One turning vector, and how many steps it has turned:
The counts run from 0 to 264.
[ -4  -5   9   2   8  -7  -6   3   3   7  -4  -4  10   0 -10  -1  -1  17
  21   9   9  -2  -7   1   9  -3   3 -12   3   7   6   9  -4   1  -3  -5
   8  -4 -19   4   0   2  -1   7   6  25  -5   7   3  21  -8  20  -4   9] => 119
[ -3  -5   9  -3   9  -2   2 -19  -7   1  -8  -1  -4  -7   0  -5   1  -5
   4   3 -11   3  13   2  -3  -5   3  -6   3  -7  12  -5   3  -3 -21 -12
   7   4 -18  10   3  -6   1   3  -1   0 -23  28   0  12  -4  12 -13   7] => 264
[-16  -1 -18  -3   8   9 -11   9  10  -1   6   1  15 -17   9 -10  15 -10
   5  16  19 -12  -6  -2  12   1  -5   2   2  -4   5  13 -13 -23   1   4
  13  12 -11   3 -13   2   5   3  -2  -3  -7   2   2  -2 -16  14  -9  -6] => 231
[-22   2   6   0   5   6  11  -4  -1 -10   7 -17 -20  -5  -3  -6  14 -11
  -3   0  10 -17   3 -15  -3   0   3   3  -7  -5   0   4  -5  12 -23   4
   0   6   6   8  -4   4   5 -14  -6 -10 -17   7   3   2  12   2 -10  13] => 156
[-18   0  -7 -17   2   8   7 -16   3   7  -6  -2  -6   0  -2  -8   5  20
  -9 -15  -4 -13  -3   0 -12   8   2  -3   7  -9   2   2  14  12   4  -2
 -15   8   6 -10  -6   7  -4   4   4   8   5  -5   9   9   4  -5 -16  26] => 163
[ -5  -8  -7   2  23   4 -16   2   7   8  -9  -3   6  14   9  -9   8  -3
   3   1  -2   8  -2   4   1  14   5 -11   3  -5  -7  13  -5  -5   2  -9
  15 -14 -13  -5  -4 -11  -4  24   8   4   2  13   9  23   2  16   5  -7] => 224
[-11  20  16   3  -5  -4  -3  -4  -7 -17   2   4   6  14   5  13  -3   6
  -3   7  -6 -10   1  -1  -8  10  -8  11   5 -10  -3  13  -7   8  -2  -3
  -4   5  -8   8 -13   8  -6   1 -13  -4   4   0   7   9  30  -7  -2  -2] => 180
[-15  17   6 -14 -10  19   9   2   6   6 -17  -3  18   0   2  -3 -10  16
  -7 -26   2  14  -9  -5  -1   8   3  -4  -6  -3  -9  -7   8  -2  10  -7
   1  -1  -6 -19   2   1  10  18 -10   1  14   2   6  -2 -10  -1   7 -10] => 203
[ -3   7  19   2   2  -4   2 -10  -8   3  -6  -1   3  13  -7  -3   2 -10
 -12  -8 -11  15   4   4  15 -14   5  -9 -12   3  10  -3  14   4  -2 -14
  14  -4 -14  12  -5  -7   7  20  -5   6 -16   4   2  11 -12   9  -3  -6] => 95
[  1  -7 -25   0   7  14  -7  -7  -1  11 -11   1  11  -3   0  -5  -6   4
  -6   9  10  10   8  -1 -15  12 -13   9  17  -7  -7 -10  -2  -4   3   8
  -8   5   2  10  -5  10 -15   4   9   2  -3  -7   1 -11 -16  -4  -2 -17] => 238
[-13  20  13 -11   0   9  -2   0  -3   1  -2   6   4  -7   5 -12   4  -2
 -11   2 -10   7   2  18  -1   4  11   9  -3  -6   2  14   3  -2  -7   1
  -6  -8  18  -6 -15  -9 -14  -3 -16  12  17 -10 -11  14   3 -15  -8  17] => 170
[ 11  -5  15   9   7  -2   3  -6  -1   7   3 -12   1  11 -21   4   7  26
  -6  16  10   4   2  -8  -5  11  -1 -17   4  -1  -1   8  10   7   1   1
  -4   8  -4   8   1   7  -5  17  17   5  -3 -13   4 -10 -11  -3   7   1] => 128
[-10   9  -9 -12  -1  -3  -6 -16  -9   3 -14   7   8   6   8  -6   2  -7
   0  -5  -9   7  17  -1 -23  16  -8   1  16   3  -5  -3   4 -12  11  -5
   5  18 -12  11 -10   0  -8   8  -9  -4   8   3   0  -1  -7  -3   6  -3] => 74
[-12 -11 -14   1   8   3 -16   4   6  11  -3  10  14  -6  16  -8   7  -1
   6  -6   5   7   2   7  -1  14   3  -1  10   5  -7   5  -8 -19   6 -10
   3  -8 -11 -20  -6  -2  -6  14  11  -4   8   7   5   9 -15  20   1  -5] => 223
[  8  -5  -4   0 -12  -3  16 -18  -7  15   5  -6   2   4   8  -2  -3   5
 -12   4  -4  31  26  10 -16  -6   4 -21   5  -3   4 -14   6 -14  -8  -5
  -9   5   1  10   4   4  -4   5  -1  -5   2  10  -8   0  -9   8  -2  -9] => 258
[ -2  -8  14 -11  -6   3   3   5  -7   0  -6   9   1  -1   1  20  21  -6
   6  -3  17  -5 -19 -12  21   5  -2   0 -11   1  -3   5  -9  12   6  -7
  -4   3  -1  -3   4   1 -11  -1  -1   1 -15  22   3   4  11  -4   8  -4] => 192
[-12   7  -4   0   1  14  -1   3   4   6   5  13  -7 -13   5  -6   9   0
 -18  -2  -8  -2   3  11   2   6   8  17  -2 -13   7  13  12  -2  -9   8
 -12  -5  17 -20 -13   0 -12  -4   0   1   0 -11   2   1  -3  -4 -13  13] => 166
[ -2   0  14  20  -3  -4   1 -16 -14  -5  -7  -2  -9   6  -7   2 -18  -6
  -5   2  -5   5  13  -3  16 -15  -8   8   1   9   6 -11  -6  -1 -15  -9
   8  -2  -8   7   6  -2  11   5 -11  -2 -15   3  -2   9  -3  13   1  -7] => 100
[-13  -4  -3  -6  -1  10   2  -2   0   5  -4   6   9 -18  10  -3 -14  12
  14   1   7  -4   1   6   2  -3   7   0   1  -1  -4  10 -10   5  -2   4
  -9  -9  -3  -9  -7   8  -7  -1 -18  18  22   5 -11  12   7   2 -11   8] => 9
[ -5  -2   0   2  -5   8  14  -3   2   9  13 -12 -24  -9 -12  -8   8   5
 -13   8  -5 -11   3   0   0 -10   4   5  -8 -18   0   9   6  11  -1   5
 -16   1  29   3   6  12  -6   3  -1  -4   4   0   4  -5  11 -12  -6  11] => 161
[  3  15  24 -13   6  10 -12   5  -2 -15  -5   5  12  -8  13  -5   2  -2
   4 -10   4  -9  -8  -6  16  18 -11   9   4 -15  -6   3 -16   3 -10   6
   1  -1 -17  -1  -1   1   4  -9 -10  -4  -3   0  11 -15   4  -6  -5   1] => 26
[ -2  -6  -5   2 -12  -1   9 -18  -5  14   2  -5 -11 -13   1   1  -1  -7
  -7   5   4  15  21   0  -9   4   1   1   2   6  -3 -12   2  -4 -24   2
  -4  14   1  -6   4  -3  -1 -11  -6  -8 -12  15 -10  -5 -15  17  -3   0] => 262
[-16   0   6  -9  -4  13  15   1  -1   2   5 -10  -4 -11   1 -17   3   5
  12  -4  -3  -4   3   0 -24  -4  17  -9   6  -3  -2 -12  -1   0 -23  -3
   0   0   6   6   6  -1  -1   3 -13   6   7   8 -16   6  -7 -14  -8  16] => 154
[  6  -2  11   1  14   4 -10   2  -1   3   6 -12  -3  13 -15   4   8   9
  -7  11  13   1  -1 -13   5  29  -6   2  -1   8 -15   0   4  13 -18   9
  -2   3  -9   2   0   0  -4  -7  12   1 -12 -23  -6 -11 -13   0   2   2] => 132
[  2  -7  -7  -1  12  11  -1 -16  -2   2   6   8 -19  -3   1  13  -2  10
 -10   1   3   2   3 -10  -4  16   6   7 -13   6 -15   8  -2  21  -8  -4
 -11  -7  -2 -22  -5   0 -15   3   0   1 -13  12  -1  20   6  16  -6   4] => 3
[ -4  -2   3  -3  20   1  -3  -2  -5  13 -17 -11  -8  11   1 -13   6  -8
 -13  -6 -15   6  -2  11  -1   8  -2  -1   0 -20  -3  10   6  -5  10  -6
   0  -3   8  -1   3  -2   4  23  15  -6   0   4  17  17  10  -5   3   2] => 55
[  7   4  17  -7   4  -2 -12   6  -2 -10   3   8  11  -3  16  -4   9   8
  15 -12  -6  -9 -16  13  15   5  -4   1   2 -28   3   1 -10  -5   4  -7
  -5 -17 -10  10   7   5   2  14   1  -4   4  10  15  -4  10 -12  -6  -3] => 30
[-15  -4 -22 -11   3   8   2   6   5  11  -5  -8  10 -18  14 -14  13  -5
   7  -1  15   0   1   0   5  11  -1 -15  -3  13 -15   2 -16 -10   6   2
   3   8  -9  -6  -7  -4   6   6  -8  -5  17   1  -5   4 -14  13   2   0] => 227
[ -7  -6   4  14   9  -9 -17   0   2   5   2 -15  -6  -5  -3   4  -1  -1
   2   9  10   2   9  -1  22   6   4   6  -8  22  -9  25  -4   5  -7  10
   4  -9  -6   2  -1  -6   6  -8   0  11 -11   6  -5   9  -3  20   0   2] => 116
[ 11  -2  10   3 -15  -4  -7   9  -4   2  12  -7   1  -1  15  13  11  11
  -8  -9  15   4  -7   2  12  11 -10  -3  -6  -6 -10   0 -17   3   5   5
 -17 -11  10   1   7   9  -1  -9   5 -17  15   2   6 -19  11 -13   7  -9] => 32
[ -4   4  12   1   6   6   5  -3  -7  15  -4   5   1   7  -3  -7  -3   2
 -17   7  -4  16  -5  14  -5   3  15   4   4  -8   3   8   3  13  -7  -6
  -8 -14  19  -2  -7   4 -15   6   2  15  21  -7  -8  17  15 -14  -1  11] => 169
[ -1  -4 -14 -10  14   8 -15  -4   8   9 -10   6  15   3   5 -16   0  -8
   2   0  -4   4   7  10  -9   8  -9   4  17 -22   3  -4   8 -16   5   1
   2   3 -13  11  -9   3  -7  15   8   4  -9  -2   5 -13 -18  -4  -9 -10] => 239
[-12  11  14  15  -1  15  -4   5  -1   3  -6  -7  -2   8  -5   4 -13  -3
 -16  -2  -2  14   3  -6   7   0  -7  17  -6  -9 -10  -4  -2   5 -11  -1
   9 -10   7  -7   2  -2  11   3  -8  -8  -6   2   6  -1   1   1  12 -29] => 205
[ 13  17  23   4   9  21  -8  14   4   1   1  17  12 -17  -2  -1   9   1
  -5  10  -1   6   4   3   9  10   3   9  -5 -18  -2   3  -2 -12  -9   7
  -3   1   0  -3 -14   2 -10   1  -8  -5   6   2   0 -13 -11 -10  -9  -9] => 21
[ -6 -14   2  -3  -7   5  21   2   1  12 -10 -22 -13  -3   2  -6   7  -1
  -7   1  16   8 -13  -5  -1  -2  -3  -6   2 -11 -10  -7 -14   3   1  -7
  -1  14  14   4  12   8  11   3   9 -13   4  10   4   1  12  -5  14  -4] => 48
[-16   8  -2  -6 -13  -1  -5  -6  -2  10 -13  -1  14   6   6  -8  -9  -6
  -9 -19 -20   2  10  12  10 -15  -8  -1  -4   0  12  -1  23   0  12   5
  -6  -5  -5  13  -7  -2   6   0 -10  10  -3   4   6  -6  -8   0 -10 -10] => 90
[-15   3   2   2 -12  -3   0   8   8   1   3 -15   7 -18  -9  -5   4  17
   8  10  18 -10   4  -2  16  -3  -3 -13   0  13  -2  12   2  -6   9  12
  -7  17  -7   7  -4   9  11  -3  -4  13  10 -13  -4  -9 -18  13  -5   9] => 122
[ -3 -10   8 -17 -11   0  -1   9  -3  -6   8  -8   5  -4   9  -6   7  13
  14 -10  13  -4  -5   1   0   7  -3 -12  11   9  -7  -9  -5   2  -6   1
 -13 -17  -3  13  10   5  -3 -10   2   8   8 -20 -13 -23 -17  -3  -3  19] => 138
[ -4  15  11 -21  -9   8  -2   4  -4  -4 -12  15   8 -11   2  14  15   9
   4 -14  -4  -7   2 -12   0  23  -1   0  -8   3 -17   5   0   5   8  -6
 -10  11  -5 -11  -4  -8 -13  -5 -14  -9   1  18   6  -3  -3  -9   3   1] => 187
[  1   5  23  -6   1   2  -3  -4 -13  -4  -4  15   5  13  -6  15  11  13
  -3   5 -10   0   4   0 -11   8   1   4   1 -12  -6   8   1   4   8 -14
  -8   1  -7   4  -5  -2 -18  22  -3  -1   2  19  11  12  14  -9   9  -7] => 184
[ -2  11  -2 -13  -8  -3   8 -12  -5   4  -1  -6   4  -1  11 -14  -3   3
  -2 -13 -13  15  27  13 -15  -5   5 -19   7  -6   6  -9  11 -12  -5  -6
  -3  -4 -10  11  -7  -4   5   2 -10  -5   5  14  -4  -3 -12   3  -7  -5] => 259
[-10   4   1  -9  -3   0 -10   3   6  -8  -4  -1  19   6  21   5  -1  16
   8 -30   3   1  -7   4  -1  12   0  -6   7 -12  -9  -4   0   1   1  -2
 -12  -7 -13  -5   7   8   2   2   3   1   9  14  10  -9  11   2  -5  -7] => 34
[  7   4  19   4  -5  -1   2  -5 -10   6  -1  -9 -12   9  -8   3   2 -11
 -18   6 -10  15  13  -7  22 -10  -1  -6 -18   9   6  -1   7   4  -1  -2
   7  -1   0  14  -3  -7   8   4 -13  -3 -10   4  -6   7 -11  13  14 -16] => 96
[-15 -10   0  11   0   9   6   2   3   3  -6 -10   1   1   5   0  -4  -7
   0   1  16  18 -11   2 -11  -2   5   9  12  -9 -11  -8 -15  -9 -26  -1
   9  -2   4  -4  12   9   3  -3   8  -7  -6  20  -5   3  13  -3   5 -10] => 44
